runs of hidden systems:
(in the rows, 128 means zero)
seq 1, bek (8 x 48):
[[106 108 133  68  99 145 173 103 133 103 144 175 160 110 150 150 104 123
  159  72 111  94 121  95  79 116  96 144 132 166  96 113 158  92 155 106
   84 144 153 163  63 109 167 132 150 121  83  97]
 [116 123 139  83 124 153 159 123 138 110 141 178 161 121 147 163  97 137
  146  89 131  92 119  99  48 107 114 139 124 158 115  95 181  99 128  79
   93 109 136 155  63 120 176 143 145 132  96  82]
 [109 143 148 101 143 148 146 139 135 115 132 171 163 144 149 166  93 150
  144  98 157  97 122  99  43 104 138 125 121 150 131  93 193 111 112  71
  103  91 115 137  80 132 174 159 139 140 123  85]
 [105 158 152 118 164 143 129 160 125 119 130 155 156 171 140 160  99 150
  144 123 178 113 127 113  49 109 161 118 114 139 145  99 191 127 101  78
  120  89  94 120 108 141 166 168 128 144 155 100]
 [102 169 147 145 175 131 106 171 124 125 120 137 140 186 129 142 118 142
  137 148 182 130 129 130  68 108 175 109 108 128 161 106 175 150  85  87
  143  88  77  99 134 156 158 159 112 145 180 128]
 [113 165 142 162 174 121  95 174 124 128 123 111 135 187 122 129 125 141
  124 174 174 145 130 146  99 121 183 102 113 117 173 124 160 167  81 103
  166  91  75  87 154 162 138 148 100 145 199 147]
 [130 163 136 177 162 109  87 163 125 131 126  91 129 179 116 119 130 137
  105 187 156 152 133 159 141 136 179 104 123 103 172 140 140 176  88 123
  180 109  86  82 168 163 118 121  93 143 201 156]
 [141 151 124 177 150  98  83 151 126 127 124  86 127 170 110 108 143 126
   97 190 131 155 133 167 179 144 162 109 138 102 161 160 111 177 102 149
  184 127 103  85 177 155 106  96  96 137 191 165]]
seq 2, bek (8 x 48):
[[129 140 125  97 145 156 162 112 154 131 131 188 153 131 156 145 105 147
  134  99 144  83 124 110  53  93 128 146 122 168 119  82 156  96 116  88
   94 114 146 137  58 126 177 133 153 136  85  84]
 [123 147 130 106 166 155 148 132 151 135 124 181 149 151 148 150 109 157
  135 107 169  92 128 113  50  98 147 130 111 156 130  84 166 114 101  81
  102 102 122 122  73 133 182 158 143 146 112  90]
 [117 158 129 127 183 150 130 150 146 141 117 162 142 164 136 143 112 161
  136 131 188 103 131 123  60 103 163 121 105 148 149  90 169 130  89  86
  116  94  96 104 100 144 174 170 131 155 142 104]
 [108 166 134 142 192 143 112 169 136 140 108 141 129 181 130 126 125 157
  135 155 198 124 130 145  74 108 183 113 103 134 156  96 159 153  76  95
  138  96  82  81 129 153 165 168 122 155 169 122]
 [117 164 132 165 186 134  96 173 131 143 106 112 118 179 120 113 133 149
  126 176 189 139 134 157 102 117 184 108 106 115 165 111 145 172  77 108
  156  96  74  80 155 159 147 157 109 152 186 140]
 [132 157 129 178 179 127  87 170 124 146 112  85 116 170 111 106 145 145
  109 194 171 147 139 167 138 132 183 109 112 105 166 128 129 176  82 127
  170 108  85  79 173 156 121 139 104 150 183 151]
 [142 145 120 178 157 118  87 155 124 149 115  74 114 156 101  96 150 137
  103 195 147 157 136 172 173 143 164 114 125  98 156 147 108 179  98 153
  177 130 104  86 178 151 103 116 100 144 178 162]
 [134 127 112 163 133 110 101 135 121 145 119  64 108 141 103  81 156 119
  117 178 127 157 137 166 206 156 142 118 134 101 135 164  84 170 126 177
  171 158 122  97 181 136  94 104 104 136 166 180]]
seq 3, pepi (8 x 48):
[[ 96  94 185  97  85 171 107 142  70 120  99  77 103  83  97 113 154 118
  163 115 141 162 127 133 147 141  88 128 135  75  95 131 137 117 172 143
  113 126 135 165 146 105 122 186 143 146 122 124]
 [ 94 110 195 121  86 157  95 140  62 116  92  84  98  91 111 120 155 117
  150 112 134 170 126 131 152 123  93 117 142  59 113 129 133 114 171 139
  124 103 124 166 154 117 112 191 137 138 140 127]
 [ 92 138 197 143  87 140  83 147  71 117  81  96  87 107 122 127 150 118
  136 111 135 175 122 127 151 110 103 105 147  56 128 128 122 113 167 132
  135  80 107 156 169 130 110 187 130 130 158 133]
 [100 163 193 168 104 126  72 148  78 118  80 107  89 124 132 129 141 122
  121 117 138 174 125 134 156 100 117  99 143  61 147 125 117 119 151 128
  148  71  94 139 175 140 107 178 121 128 171 135]
 [111 178 181 183 124 118  71 148  92 126  84 119  92 150 135 129 138 124
  107 133 149 172 130 140 150  95 141 103 133  77 165 117 111 128 129 125
  154  63  87 117 173 154 109 158 113 131 185 139]
 [118 192 163 190 151 111  71 149 111 131  90 125 102 170 138 120 135 128
   97 158 151 162 130 149 145  94 160 106 130  93 172 116 112 140 111 124
  165  68  84 102 163 163 115 137 108 138 189 143]
 [127 194 148 185 162 112  77 146 126 136 101 124 118 187 144 111 135 139
   92 176 155 146 130 160 133  96 176 112 126 110 170 119 114 152  95 125
  173  85  87  84 146 171 131 117 106 140 185 145]
 [133 182 129 174 170 116  93 139 148 136 114 121 139 193 146 104 132 147
   88 185 151 126 129 166 131  98 180 112 125 125 171 127 122 170  86 126
  179 104  97  77 118 173 143 101  99 149 178 150]]
seq 4, pepi (8 x 48):
[[110 139 192 144  63 122  89 120  75 106  89 119  92  94 129 135 141 100
  127  96  99 177 122 125 176 110  80 114 165  65 123 140  99  93 184 147
  132  96 131 164 163 124  96 149 136 111 137 129]
 [116 164 184 174  87 103  81 127  85 120  86 137  85 106 146 144 143 113
  112 102 106 176 127 118 172  90  99 104 162  58 146 132  91  93 170 138
  138  74 111 152 176 136  89 155 130 104 152 128]
 [119 186 171 191 115  95  77 131 103 135  94 150  76 132 150 147 142 119
  102 112 123 173 131 114 164  83 120  97 151  69 163 125  85 100 147 134
  145  71  99 131 180 151  92 155 122 103 168 129]
 [136 200 150 207 149  93  76 143 122 144  96 162  86 153 149 142 132 132
   91 134 139 166 136 126 151  82 149 104 138  93 180 112  88 113 115 125
  154  66  90 110 180 159  97 141 115 110 174 132]
 [146 202 124 208 174  97  85 147 146 155 103 162 105 170 148 135 127 145
   86 155 151 146 135 138 134  88 171 105 132 112 185 110  98 132  87 116
  158  78  88  87 162 164 111 123 112 125 171 134]
 [148 186 102 193 192 105 102 141 166 159 117 145 121 178 154 123 127 158
   84 172 157 120 138 146 124  94 182 109 119 129 183 114 110 155  71 115
  165  96  94  77 137 170 130 115 109 129 167 134]
 [151 164  89 165 195 119 116 140 179 155 128 135 144 185 145 110 126 164
   91 184 157 103 137 158 114 108 183 120 113 148 164 119 123 173  65 114
  165 121 108  77 108 165 150 101 106 145 152 140]
 [153 144  82 134 187 132 139 129 180 149 141 121 164 178 130  95 126 158
  105 187 155  88 135 165 111 129 178 136 109 168 143 124 131 172  74 129
  152 153 129  78  89 153 164  87 114 158 135 139]]
seq 5, Zop (8 x 48):
[[174 116  41 157 186 125 159 124 187 199 141 143  89 104 127 113 141 152
  121 141 146 102 149 121 141 138 151 136 102 148 138 116  82 142  87 143
  116 155 134 106 151 113 109 137 142 114  86 133]
 [183 123  32 167 188  95 157 133 191 180 158 148 114 126 127 137 122 146
  107 147 127 102 142 117 141 153 158 130 105 162 153 133  97 152  76 135
  128 149 119  95 158 119 102 105 121 107 111 133]
 [176 128  44 173 175  73 147 135 186 157 179 137 138 148 131 150 108 139
   98 155 113 111 135 115 139 160 161 118 110 164 165 152 118 162  73 125
  149 143 109  98 163 133  96  83  99  98 141 146]
 [162 138  76 173 157  69 134 142 167 129 185 117 153 164 128 154 109 129
   95 160 100 126 135 120 144 162 163 110 121 146 173 167 139 169  84 122
  171 136  97  98 168 148  93  76  85 104 174 156]
 [143 142 120 163 140  77 105 150 133 103 171 105 157 178 118 146 117 112
  100 169 102 151 131 137 151 152 158 104 135 125 171 171 147 166 100 127
  178 127  97  98 169 157  97  76  80 112 198 155]
 [119 143 157 150 117  96  87 154 107  87 145  88 152 172 101 133 128 101
  113 165 111 169 128 148 159 148 142 106 140 107 159 168 158 163 119 130
  179 121  93 107 165 158 110  96  79 127 215 158]
 [ 98 126 186 131  95 122  80 150  83  85 122  71 141 151  91 118 135 102
  130 158 123 174 126 159 160 144 127 110 141  92 140 164 157 159 143 133
  171 117 100 126 154 151 119 123  91 146 206 155]
 [ 84 107 199 104  84 161  89 148  65  94 102  49 130 124  93  97 153 112
  152 145 136 167 124 162 155 141 109 114 142  73 111 149 155 152 162 144
  151 125 122 143 133 131 132 160 113 160 168 151]]
seq 6, Zop (8 x 48):
[[140 131 103 122 145 114 130 121 160 118 158  99 176 181 120 107 117 132
  106 179 118 108 129 161 147 145 156 127 130 162 141 162 140 177  97 140
  170 162 130  90 101 155 145  58  92 152 164 155]
 [131 136 127 126 137 118 112 127 149 105 154  98 186 184 118 109 119 126
  106 181 122 115 126 167 141 136 153 120 131 147 144 160 157 182 107 131
  179 150 123  96  97 166 151  67  87 156 181 154]
 [115 137 151 118 133 132 103 134 131  98 137  87 175 188 115 100 128 119
  110 183 135 126 126 174 135 127 152 124 131 134 135 152 163 175 112 130
  179 140 122  98  94 166 154  82  91 166 183 151]
 [103 136 175 110 124 155  98 141 109  98 120  81 165 181 106  86 132 121
  131 181 148 135 127 181 131 130 153 126 130 127 126 137 163 169 120 132
  170 134 122 105  96 162 162 105 101 175 183 146]
 [ 94 129 183  99 121 174  96 140  97 100 101  81 153 163  91  83 143 123
  142 175 165 134 124 182 122 132 145 133 124 124 109 127 162 159 126 134
  150 135 128 104  99 148 174 127 118 184 166 140]
 [ 96 119 178  84 121 186 107 140  94 111  83  89 142 142  92  83 142 134
  156 158 179 131 127 176 112 129 131 142 128 121  93 113 160 146 131 134
  130 136 136 111  94 125 183 149 134 190 147 130]
 [103 105 160  76 123 197 126 139 106 125  82 102 136 119  94  89 146 144
  165 144 180 121 128 167 102 129 127 145 125 126  81 101 153 138 129 132
  106 145 145 118  90 113 187 168 151 188 118 118]
 [117  90 127  73 131 194 149 132 126 139  95 118 129 104  94  96 136 148
  168 124 177  99 129 145  93 130 122 151 112 144  82 100 150 133 124 126
   92 151 150 127  84 103 188 166 159 177  95 113]]

runs to name:
seq 7 (4 x 48):
[[133 132 121 164 179 137  95 175 122 148 118  77 108 151  92 108 146 148
  125 186 173 153 137 159 134 146 175 115 107  97 159 131 141 184  80 125
  158 111  85  90 181 143 121 159 104 151 178 148]
 [143 124 120 166 159 128  89 163 118 147 121  64 107 140  87 101 154 136
  119 189 147 159 139 163 166 160 160 115 115  95 152 141 123 183  95 144
  165 126  97  96 189 139 100 142 106 144 177 154]
 [134 111 117 154 129 117 100 148 115 143 124  61 101 126  89  94 155 118
  129 169 132 162 138 156 200 169 139 114 124  97 136 170 103 170 124 169
  164 154 114 104 195 131  92 125 104 131 168 176]
 [136  96 116 141 106 116 110 126 114 132 129  68 100 112  90  91 162 103
  130 161 107 165 137 155 211 166 119 128 128 106 120 170  89 156 142 180
  156 169 132 123 181 119  84 106 111 122 147 173]]
 -> bek
seq 8 (4 x 48):
[[100 103 174 126  97 142  87 156  84 108 112  49 118 122  80 105 151 112
  143 154 131 170 132 156 164 151 119 112 135  74 128 156 153 162 141 141
  158 125 107 135 165 132 111 157 102 147 182 153]
 [ 97  81 176  99  90 170 101 151  71 117 106  41 113  97  79  93 159 115
  160 140 141 161 126 156 161 157 104 123 132  75  99 146 145 151 157 151
  136 140 129 150 152 114 122 175 129 156 148 147]
 [103  67 157  80  93 184 129 138  80 129 104  58 109  78  78  91 158 118
  178 128 150 146 126 147 148 167 100 142 123 100  73 133 136 136 165 158
  106 162 153 155 140  89 130 179 150 159 104 137]
 [115  57 127  67 101 185 151 121 100 138 112  87 109  64  86  89 154 122
  180 117 144 125 128 137 133 170  96 158 113 127  64 124 123 124 159 158
   86 177 168 158 122  76 135 167 166 151  66 124]]
 -> Zop
seq 9 (4 x 48):
[[135 134 129 127 114  72 135 115 151  80 209 146 190 172 144 182  88  97
  105 120  67 123 124  98 130 150 126 116 136 160 163 171 177 125 130 113
  158 134 122 142 119 153 100  57  88  96 163 128]
 [115 156 171 134  96  82 102 116 123  69 176 134 185 174 142 172 102  94
   97 124  71 144 125 116 144 121 116 104 156 126 160 169 170 122 147 119
  173 110 114 143 118 169 110  67  81 110 189 131]
 [ 91 170 211 136  78 100  82 129  85  65 127 121 160 176 141 145 116  91
  113 125  94 163 121 136 151 105 118 101 165  98 143 155 155 116 164 126
  173  98 113 134 126 166 128  95  95 127 199 143]
 [ 75 162 228 124  67 133  74 130  66  80  92 100 136 151 136 115 136 104
  128 123 121 169 118 147 151  97 106 108 165  75 124 139 140 112 176 133
  157  92 118 145 120 155 141 137 116 147 183 147]]
 -> Zop
seq 10 (4 x 48):
[[133 114 144 139  86 127 123 105  95 137  99 127  73  67 121 124 148 106
  129  95 103 159 128 118 184 134  85 141 141  98 106 128  71  90 175 161
  106 128 149 159 170  96  82 139 152 106  92 128]
 [134 132 141 163  98 118 111 117  98 148  88 137  59  76 135 135 150 116
  126  91 116 165 128 111 173 117  96 128 140  90 122 122  66  88 164 149
  106 104 128 153 184 104  78 162 150 102 103 130]
 [136 157 137 184 125 110 101 131 108 160  83 153  55  90 138 140 149 127
  118 101 129 165 135 110 165  98 113 114 139  80 148 111  71  93 142 142
  113  88 114 140 190 118  80 176 147  99 119 123]
 [138 169 130 192 155 111  97 146 122 175  88 162  56 110 139 137 150 142
  111 121 150 156 142 116 144  89 137 111 127  81 165  98  78 107 116 130
  123  77 100 121 189 134  93 181 142 106 134 120]]
 -> pepi
seq 11 (4 x 48):
[[124 136 121 105 164 154 156 133 148 138 130 181 144 131 148 161 105 158
  141  98 165  93 123 101  45 108 138 133 112 155 129  84 178 107 103  79
   89 101 126 135  85 123 172 170 151 136  99  80]
 [115 147 126 119 181 151 137 155 135 138 122 169 136 154 139 159 110 161
  144 114 184 105 129 110  48 108 158 123 106 143 144  87 178 125  92  82
  103  93  97 113 114 133 165 180 138 148 131  91]
 [113 158 134 141 191 140 115 174 130 140 119 144 123 170 126 142 120 157
  144 146 196 128 131 127  59 113 176 114 104 132 157  93 169 145  78  90
  126  93  83  95 141 143 159 180 123 146 162 118]
 [117 161 133 163 190 133  98 184 126 143 120 118 118 174 116 127 127 150
  130 162 188 139 131 141  91 121 185 105 102 112 167 111 154 165  74  98
  152  93  69  85 162 154 142 169 108 146 187 137]]
 -> bek
seq 12 (4 x 48):
[[109 135 150  93 137 169 144 129 133 118 112 162 155 135 142 142 107 148
  145 104 165  93 119 124  52  96 127 137 121 150 113  87 176 114 117  87
   98 103 129 134  63 128 192 155 148 161 111  87]
 [102 153 154 107 155 162 126 151 119 120 104 153 149 158 136 144 111 155
  145 118 187 107 121 125  57 100 152 123 116 140 129  86 180 128 104  86
  110  88 105 115  93 134 187 174 139 164 140 105]
 [100 166 160 129 165 152 106 169 114 124 101 134 136 175 128 130 119 149
  144 142 196 126 128 141  67 107 169 116 113 128 145  95 171 142  97  92
  132  87  90  98 124 144 173 175 124 164 166 119]
 [103 169 156 154 166 140  90 174 113 128 104 107 127 183 120 120 127 141
  136 166 188 143 129 150  93 112 183 108 109 113 159 111 159 164  86 103
  158  87  78  90 144 158 155 166 108 159 197 145]]
 -> bek
seq 13 (4 x 48):
[[110 135 145 114 154 147 141 162 115 122 132 167 135 124 132 176 107 146
  155  97 165 122 125  90  42 120 137 125 115 131 129  90 190 106 111  76
   90  87 106 140 127 115 151 192 147 129 119  80]
 [105 153 147 132 164 134 121 174 109 122 129 150 132 151 133 174 112 148
  149 113 175 130 125 101  53 123 153 112 116 118 149 100 185 124 104  78
  112  78  87 124 148 129 148 187 133 132 151 102]
 [108 161 151 153 168 123 105 181 113 129 127 130 122 165 128 157 115 142
  138 134 170 144 126 116  76 119 167 100 114 109 167 112 179 146  93  83
  141  78  69 110 165 147 137 178 113 129 185 124]
 [119 166 141 175 161 105  89 178 118 127 126 117 124 171 117 151 122 133
  122 155 158 154 133 130 112 125 170  96 122 106 177 131 161 157  88  99
  162  83  66  97 181 150 119 153  97 129 204 142]]
 -> bek
